In the rows, zero is written as 128.
Where one turn sends some rows of the set: a few examples, then the rows asked:
k_56: [114 110  76 111  83 140 129 143 125 101 149 114 149]
k_914: [105 120  74 101 104 155 133 128 140  97 136 112 148]
k_155: [ 94 131 119  87 116 119 130 116 153 166 121 116 160]
k_29: [114  88 132 103 135 121  98 117 146 150 130 130 169]
k_24: [130 135 162 119 121  94 114 164 119 123 138 138 100]
k_64: [122  98  90 137 132 153 117 120 127 120 159 139 106]
k_173: [121 137 165 106 112  78 113 122 139  86 132 137 143]
k_552: [117  94  81 112 108 153 115 133 131  91 144 120 152]
k_851: [115 117  83 137 100 139 131 134 118 134 165 132 101]
k_954: [110 106 123 109  90  97 112 140 126 169 142 121 165]
k_13: [109 131  81 124 126 155 140 116 137 129 150 128 100]
k_321: [117 145 162 104 103  74 121 124 139  91 132 132 142]
k_343: [116 147 163 100 114  82 120 118 145  87 128 132 141]
k_498: [116 160 158 103 130 103 134 150 135 126 124 131  95]
k_66: [127 131 167 109 152 111 112 146 136 112 126 141 101]

k_66 turns into k_498
k_343 turns into k_321
k_552 turns into k_914
Where do these go?
k_29 turns into k_155
k_13 turns into k_851

Where one turn sends some rows of the set: a few examples, then the rows asked:
k_239: [102 106 137 126 113  71 160 119 148 122 115  97 116 115 106 109]
k_753: [142 146 132 125 123 127 127 175 124 125 118 120 166  92 158 113]
k_701: [120 157 148 123 113  92 166  95 161 114 110 133  94 105 148 111]
k_217: [123 151 120 138 104 142 138 144  96 141 142 125 165  89 145 105]
k_780: [134 154 150 143 147 107 109 137  97 152 162 132 135 122 127 115]
k_838: [ 98 132 160 141 101 143 121  95 116 131 164 104 160 139 117 141]
k_261: [ 99 143 120 126 127  97 159  71 140 129 115 149  99  93 132 120]
k_707: [132 148 131 119 120 118 123 174 120 118 111 121 161  85 150 123]
k_488: [ 87 110 109 130 127  83 157  91 132 139 117 120 117 103 105 118]
k_827: [101 107 106 131 132  84 150  86 128 147 107 117 118 112 110 125]
k_939: [121 127 138 119  62 107 131 121 158  94 146  89 115 125 150 137]
k_47: [145 153 156 128 155  97 102 163 122 120 129 131 139 104 143 132]
k_138: [103 123 156 154 144 133 127 101 166 104 138 131 120 123 113 158]
k_687: [173 137 118 134 103 121 112 101 152 130 161 117 134  94 161 141]
k_235: [151 148 151 130 155 102 106 164 124 135 130 122 146 111 149 123]
k_710: [159 104 114 137 103 104 103 115 146 137 163  91 149 102 136 142]
k_50: [ 95 118 135 145 114 156 150 111 167  97 122 124 145 102 118 153]
k_437: [105 154 160 138  97 153 126  86 120 123 159 119 159 128 134 139]
k_892: [129 135 152 122  80  95 122 116 159  99 156  96 104 136 148 139]
k_898: [113 144 112 124 124 100 160  72 131 141 103 145 110  98 139 126]

k_780 turns into k_239
k_939 turns into k_437
Where do these go?
k_138 turns into k_710
k_827 turns into k_707
k_235 turns into k_488

